In the data rows, the value 50 means zero.
One hidden rule gives every row of this table a label. Here are some rows, each with its label.
(25 46 61 52 59 62 37 31 36 34 56 72 49 56 40 53 60 44 52 46 50 48 47 35
 95 23 35 43 47 46 55 66 56 43 46 86 46 62 71 44 61 47) d
(60 70 69 55 48 79 42 72 67 24 42 74 66 67 37 41 42 40 50 58 62 45 49 33
 18 36 90 59 45 46 42 25 48 63 49 47 43 58 38 55 55 64) m
(48 82 53 62 60 48 55 65 36 50 45 41 54 76 65 47 44 51 54 55 54 56 51 68
 61 30 00 71 47 51 53 50 72 19 47 00 58 51 41 41 45 51) n
(57 23 57 60 37 57 49 44 47 48 60 61 50 69 18 36 47 54 55 47 57 44 59 25
 00 60 84 57 46 46 47 60 65 39 58 97 58 59 50 43 75 61) x
(55 65 56 13 46 58 50 42 62 14 43 60 59 73 59 39 43 42 56 53 79 46 55 64
 62 94 84 52 41 56 50 51 08 70 52 48 40 42 38 51 34 38) z
(45 32 51 55 54 44 53 85 49 33 58 30 50 43 73 43 54 47 48 54 40 55 49 50
 54 60 60 48 52 52 50 47 31 43 57 36 43 43 46 61 20 54) m
(62 33 50 62 65 61 48 50 48 42 42 49 52 29 40 65 42 43 41 50 60 46 43 63
 46 84 50 48 53 53 47 68 73 79 39 53 42 52 46 33 67 71) d
(32 22 53 64 56 68 33 58 35 89 59 66 31 43 59 58 70 67 57 53 56 61 42 53
 78 31 07 31 64 60 34 29 49 57 52 57 58 73 67 31 59 29) v
(36 54 48 56 53 43 51 66 35 61 56 62 45 67 46 48 34 50 54 46 52 63 43 57
 60 45 59 29 61 46 48 50 63 48 46 72 54 66 14 36 71 50) m
(48 55 42 51 56 56 67 26 57 35 56 82 50 67 31 63 47 63 53 50 58 53 38 51
 93 55 24 41 56 51 40 40 21 70 36 36 54 37 54 65 54 35) d
(41 22 33 86 63 41 60 28 36 89 52 57 33 41 61 82 61 77 47 50 44 61 54 45
 64 31 00 23 56 47 46 58 51 09 57 29 61 48 00 48 74 43) v
(28 48 47 47 64 32 60 42 26 41 63 36 43 48 45 78 78 64 64 44 43 53 41 52
 99 27 03 20 47 56 47 47 50 31 39 27 66 74 40 69 43 42) d
(63 47 41 66 44 14 56 86 56 36 46 22 48 14 59 37 51 44 44 48 43 41 57 63
 11 14 37 43 42 51 56 61 75 53 68 61 42 66 40 42 76 60) h
(27 31 47 68 71 35 56 57 54 71 39 33 47 67 67 75 61 39 53 46 29 67 40 59
 82 37 38 45 48 74 48 54 45 09 33 00 55 26 57 93 38 50) v
(43 90 42 25 61 51 72 40 56 49 44 34 50 61 67 64 58 45 40 58 57 37 45 66
 63 57 78 41 45 66 43 16 00 34 29 03 50 51 99 71 19 41) z
(51 85 70 39 54 62 48 08 60 39 51 77 56 50 50 45 62 48 53 52 55 55 56 49
 00 91 66 77 40 49 59 39 32 77 51 94 38 47 63 85 46 46) z
(62 73 51 39 61 48 59 54 61 23 60 39 55 47 43 36 25 43 44 56 59 42 50 53
 35 53 75 41 44 52 53 39 41 19 36 26 40 39 76 29 28 51) m
(54 78 39 55 41 49 60 87 55 74 39 40 54 32 56 48 33 47 39 52 75 40 58 46
 26 11 69 40 54 43 54 73 47 58 57 86 36 51 79 74 37 55) m
(40 09 47 52 52 34 63 45 40 66 49 49 48 52 46 48 66 51 57 54 37 61 40 44
 70 43 42 43 61 54 38 51 39 43 42 70 59 52 33 60 37 23) d
(37 24 52 67 47 56 36 00 58 34 53 62 59 37 37 36 53 46 54 40 53 55 57 31
 50 58 61 56 51 49 46 40 65 76 61 96 61 88 00 72 67 43) x
(49 53 49 33 53 66 45 55 41 16 45 85 55 38 37 47 42 57 56 44 57 42 55 60
 21 52 45 60 41 52 44 56 30 79 50 70 45 48 42 34 44 43) n
(41 53 55 47 34 48 42 64 49 43 52 74 42 30 44 43 39 42 46 45 33 41 69 58
 32 37 61 57 45 57 61 73 51 37 50 80 42 53 43 44 48 54) m
(51 26 35 72 57 39 50 66 51 52 52 16 42 64 68 69 55 39 46 44 49 56 47 55
 38 11 42 51 46 55 43 66 97 45 61 61 52 68 40 53 69 37) v
(47 63 59 40 50 38 38 54 54 56 59 58 55 62 33 42 42 50 51 56 57 56 45 54
 30 99 94 49 43 39 51 49 61 56 46 49 44 48 55 44 79 43) m
(45 63 63 33 57 60 60 17 57 61 48 66 52 71 54 50 54 49 55 54 33 57 35 48
 36 71 22 16 47 45 44 52 37 63 50 10 65 46 38 62 34 57) d
(41 86 75 48 48 43 48 32 54 27 54 66 49 24 42 32 46 55 51 45 54 51 41 59
 25 69 43 65 53 46 50 53 21 57 57 10 58 46 25 54 64 51) d
(45 27 28 73 48 33 62 99 46 91 33 29 40 28 70 73 55 51 43 48 35 56 50 63
 70 09 30 33 56 55 56 63 90 43 73 29 42 35 86 17 24 77) h
(61 34 33 74 57 46 41 48 42 77 43 27 50 41 66 42 66 50 46 50 35 62 55 50
 72 37 06 51 58 52 50 68 63 46 56 78 59 68 31 21 58 73) v
(52 80 63 23 66 56 60 62 45 43 48 45 55 57 41 33 51 44 51 57 56 57 53 49
 69 52 55 59 47 45 46 55 40 76 34 27 52 26 51 51 37 37) m
(55 56 56 30 62 66 40 36 46 26 45 68 56 61 27 24 51 36 45 50 77 42 49 29
 52 81 77 60 42 61 50 53 35 82 50 45 59 38 41 60 70 61) z
(56 64 55 20 58 59 51 71 51 30 51 43 53 55 51 28 32 51 55 49 59 45 46 43
 25 36 68 69 50 43 55 52 36 65 44 64 46 50 59 42 38 60) m
(56 86 53 29 32 52 57 33 57 21 50 45 56 51 37 34 33 55 42 50 60 51 45 42
 51 60 52 54 48 54 46 48 40 51 54 00 46 53 91 53 10 45) z
(39 34 31 53 36 31 41 77 39 83 47 26 40 13 80 58 31 40 46 44 42 46 58 67
 81 27 41 47 48 61 47 81 96 37 83 60 57 70 07 05 47 43) n
(54 23 45 78 55 58 39 31 41 78 52 22 45 32 57 40 34 49 50 51 43 54 54 61
 65 52 54 53 56 50 48 71 58 11 64 97 47 63 33 33 59 42) x
(52 21 25 81 38 28 51 85 56 96 49 38 41 24 63 35 24 43 46 44 26 50 53 52
 87 00 42 52 48 61 55 68 78 33 56 62 47 62 71 18 69 49) h
(48 27 52 60 55 70 54 00 42 38 65 84 47 66 12 37 60 54 63 42 53 60 50 39
 20 63 37 42 46 45 43 40 32 99 39 99 67 66 12 74 63 38) d
(54 68 56 34 51 47 58 54 62 07 44 26 49 53 58 50 44 51 48 58 61 41 56 51
 79 43 70 44 44 43 55 54 24 39 30 49 44 54 96 38 50 57) m
(28 18 58 18 78 76 62 00 54 42 55 79 52 93 19 62 58 69 48 53 64 48 37 54
 35 81 70 32 58 66 38 24 00 52 34 24 63 56 47 90 61 44) z
(52 97 27 44 44 62 37 35 53 43 48 32 49 53 68 44 46 37 38 51 55 50 58 65
 51 76 86 61 41 56 55 45 47 76 49 04 35 29 83 24 53 54) x
(21 22 19 99 66 16 45 89 09 99 47 26 27 28 81 78 74 70 59 48 22 69 43 62
 99 00 00 04 65 74 41 58 86 00 53 69 70 28 37 01 54 35) h
(46 42 45 77 50 34 43 20 45 58 55 49 46 51 39 59 57 57 58 45 55 56 39 53
 62 28 38 30 47 49 47 63 99 54 50 48 50 70 16 19 57 57) v
(43 37 48 75 41 56 34 66 38 61 53 24 54 52 28 68 61 44 44 53 55 47 53 49
 66 54 28 46 52 48 50 52 62 66 49 60 59 26 47 53 37 36) v
(42 45 63 43 49 66 45 68 45 45 56 50 48 50 42 54 61 53 58 58 64 52 44 55
 37 33 61 47 47 38 44 39 34 62 61 44 68 47 04 69 47 45) m
(45 33 46 60 50 44 64 29 38 55 57 45 49 48 56 60 48 50 49 43 37 51 37 37
 45 32 27 39 56 57 45 61 74 39 59 61 55 56 29 04 67 31) d
(37 43 64 63 54 44 45 48 48 44 60 55 59 69 27 67 83 48 58 55 57 44 49 41
 44 61 08 45 55 53 44 39 10 86 42 59 61 36 33 81 48 36) v
(49 70 59 30 47 71 64 01 54 03 58 69 56 85 42 37 58 57 59 47 65 59 43 38
 38 79 64 68 51 47 44 17 44 75 33 78 56 48 41 66 38 55) z
(44 40 28 66 51 41 56 99 50 67 41 40 37 35 49 66 44 47 56 39 36 50 48 60
 83 09 41 47 53 40 53 50 46 13 68 39 68 44 13 30 45 53) h
(57 29 57 39 27 39 55 89 44 28 55 49 57 56 48 41 26 38 42 48 53 39 42 61
 55 54 47 83 55 54 55 55 68 60 50 68 38 47 61 51 37 63) n
(43 29 45 48 45 50 39 42 34 40 43 63 52 52 58 44 65 60 52 59 54 44 47 53
 43 83 66 36 41 55 43 33 34 40 40 58 46 33 33 48 57 28) x
(53 19 38 53 44 45 43 17 51 38 49 49 46 43 45 52 64 57 51 48 39 51 44 53
 92 03 29 30 55 46 53 56 70 23 54 66 58 28 45 57 63 48) d
(40 32 47 73 62 48 44 48 26 41 50 42 46 31 71 55 71 62 54 41 53 54 46 45
 37 20 45 43 57 47 40 47 45 56 54 90 60 48 25 28 50 50) v
(60 38 60 81 62 36 28 67 58 42 52 37 58 56 18 63 41 49 51 51 47 43 56 48
 36 36 15 50 52 52 46 44 51 67 55 76 63 45 34 38 62 36) h
(32 47 50 32 57 60 63 33 65 09 53 40 52 40 41 57 56 55 54 58 61 46 36 48
 67 63 68 62 34 46 49 46 14 69 41 03 46 39 66 79 44 40) z
(30 27 35 82 59 35 61 63 33 62 50 62 38 46 72 63 64 56 55 44 33 56 40 40
 99 31 13 28 70 57 44 48 40 58 59 61 52 52 30 39 80 39) v
(47 00 53 65 77 40 57 20 24 99 58 49 41 24 70 65 50 55 50 38 38 59 46 61
 79 00 00 16 58 60 47 32 99 45 63 52 69 52 63 33 71 36) v
(61 57 64 60 38 19 32 10 66 15 46 51 47 34 35 50 32 36 46 47 59 46 56 55
 30 32 80 70 53 42 49 74 16 40 78 46 35 61 56 14 39 44) x
(52 76 53 14 59 49 33 38 32 56 54 70 50 61 31 56 66 46 46 51 58 47 45 31
 26 86 75 53 57 59 46 46 74 82 60 57 64 64 31 74 61 61) z
(52 47 52 49 42 56 24 32 30 46 54 44 54 43 19 51 35 37 54 44 60 52 60 41
 18 55 25 55 50 39 57 31 18 63 71 98 50 79 42 39 51 68) d
(58 68 44 61 50 36 60 97 59 69 50 31 47 41 64 59 44 27 42 49 42 39 49 46
 50 63 49 30 53 57 54 62 79 30 39 42 45 48 54 07 32 48) n
(34 16 33 95 43 13 43 80 32 76 40 41 40 40 77 66 58 55 45 50 29 48 42 49
 69 71 45 44 51 41 48 59 87 11 62 58 63 67 47 27 61 52) h
(57 67 59 34 37 53 49 49 43 28 48 38 49 64 50 35 43 41 46 55 61 43 55 56
 33 61 69 89 43 52 56 48 66 61 39 32 44 31 57 62 67 56) z
(57 47 42 55 35 19 62 96 80 77 33 18 46 42 83 64 37 53 31 60 28 50 48 71
 91 20 44 60 48 59 53 71 93 24 46 70 44 40 89 10 28 90) n
(50 39 29 79 50 48 47 41 47 45 51 65 44 32 38 30 41 58 41 46 47 49 65 42
 58 68 29 40 49 47 51 48 60 48 60 43 58 67 04 43 52 45) v
Which column or columns does the hidden rule look at? Columns are counted from 0, in order:
3 7 26
Here are more rows. What is the label of each one?
(58 48 62 44 58 61 48 30 54 59 60 45 48 30 38 64 37 50 55 52 41 58 57 41
 57 57 50 39 54 45 48 52 48 60 39 91 57 57 00 18 64 40) d
(44 54 60 59 46 59 55 98 54 32 49 27 49 52 64 29 40 50 43 51 53 51 56 50
 45 61 83 42 48 53 54 62 33 16 69 75 48 39 70 53 47 52) m
(58 67 54 57 42 61 57 21 46 51 42 43 55 58 43 40 46 47 42 53 59 53 54 57
 22 55 92 55 42 41 54 41 20 66 48 56 43 60 72 37 30 67) x
(46 57 27 75 52 44 58 99 62 78 46 31 40 54 64 65 51 48 39 49 24 37 64 68
 66 62 36 38 62 47 55 64 39 45 66 36 47 50 64 42 41 60) h
(40 77 44 67 60 47 51 56 51 78 50 30 60 82 51 60 52 59 48 62 38 46 53 55
 73 55 15 49 54 44 51 46 05 46 53 45 60 52 54 43 54 55) v
(52 43 40 55 49 45 49 67 51 67 41 40 50 42 62 71 40 43 50 44 55 53 54 44
 99 67 69 60 41 49 52 64 40 22 64 59 52 62 76 33 61 48) m
(44 29 57 86 40 53 36 41 44 81 63 72 59 31 29 64 51 65 54 29 41 66 52 32
 60 35 10 29 63 56 45 52 69 41 60 76 65 73 34 34 84 44) v
(57 45 52 67 19 34 53 81 50 69 53 39 50 30 50 35 25 37 43 48 53 44 65 43
 43 21 64 48 50 43 59 90 91 41 65 74 44 63 72 42 61 71) m
(48 25 34 65 49 16 50 98 35 78 48 18 49 40 82 68 32 61 47 43 26 52 55 66
 91 19 32 36 54 58 47 58 70 06 59 51 57 37 44 40 38 50) h
(61 35 24 75 34 25 38 97 64 71 46 03 40 30 63 37 51 43 39 49 42 44 60 56
 99 17 23 61 58 52 60 79 99 28 76 51 48 54 74 24 67 67) h
(57 77 59 17 51 66 43 41 56 10 56 65 53 63 39 63 66 41 53 48 57 46 51 36
 56 86 99 62 33 50 56 38 14 79 21 45 44 55 68 81 37 59) z
(40 62 43 40 64 57 48 93 56 51 51 27 45 55 50 60 51 45 55 54 65 56 35 56
 69 83 43 61 55 54 49 41 27 86 28 37 36 46 41 68 35 35) n
(47 17 50 75 57 57 54 45 37 82 59 44 44 40 51 47 71 65 61 46 38 53 48 44
 73 48 41 29 64 48 46 59 99 52 59 75 72 59 36 43 74 44) v
(45 16 49 78 50 21 41 33 27 61 62 78 51 24 37 64 48 62 50 27 34 60 56 43
 56 37 07 39 60 31 41 46 99 44 77 99 60 86 00 21 97 51) v
(64 99 79 08 50 85 43 19 64 08 55 70 66 77 33 17 62 46 50 44 88 36 56 39
 00 99 99 83 43 42 57 18 00 72 16 43 27 44 63 82 28 55) z
(73 80 58 28 42 22 37 82 57 45 42 43 51 28 42 48 27 35 41 46 58 56 64 49
 54 52 86 65 51 54 49 61 27 36 54 34 44 49 51 20 52 74) m
(64 30 38 42 39 28 47 69 56 37 51 33 46 29 55 47 27 41 42 46 64 48 57 42
 50 32 68 61 58 37 54 46 99 51 57 97 45 54 32 16 45 59) m
(40 57 39 51 53 61 35 03 39 63 49 61 42 52 34 50 73 51 60 50 30 56 37 58
 82 49 34 21 64 48 52 45 68 59 51 51 51 62 26 39 64 41) d
(54 29 33 43 57 40 65 97 43 52 50 45 35 51 46 63 61 67 55 53 33 57 46 48
 58 51 36 47 59 61 48 67 61 17 59 76 54 49 60 40 48 40) n
(55 38 43 46 57 58 50 59 52 42 47 42 52 28 53 56 68 55 54 53 39 44 48 39
 25 43 81 58 47 49 45 54 32 37 37 28 53 42 73 45 35 48) m
(37 18 56 56 76 60 66 14 44 66 50 45 44 67 51 71 79 67 67 46 37 53 38 57
 78 78 43 21 55 57 48 28 36 37 25 28 69 40 40 57 45 26) d
(52 60 18 47 36 46 47 99 52 37 44 07 46 17 64 57 24 37 33 52 33 49 50 60
 28 47 32 76 52 57 60 77 85 35 64 41 48 55 60 38 48 64) n
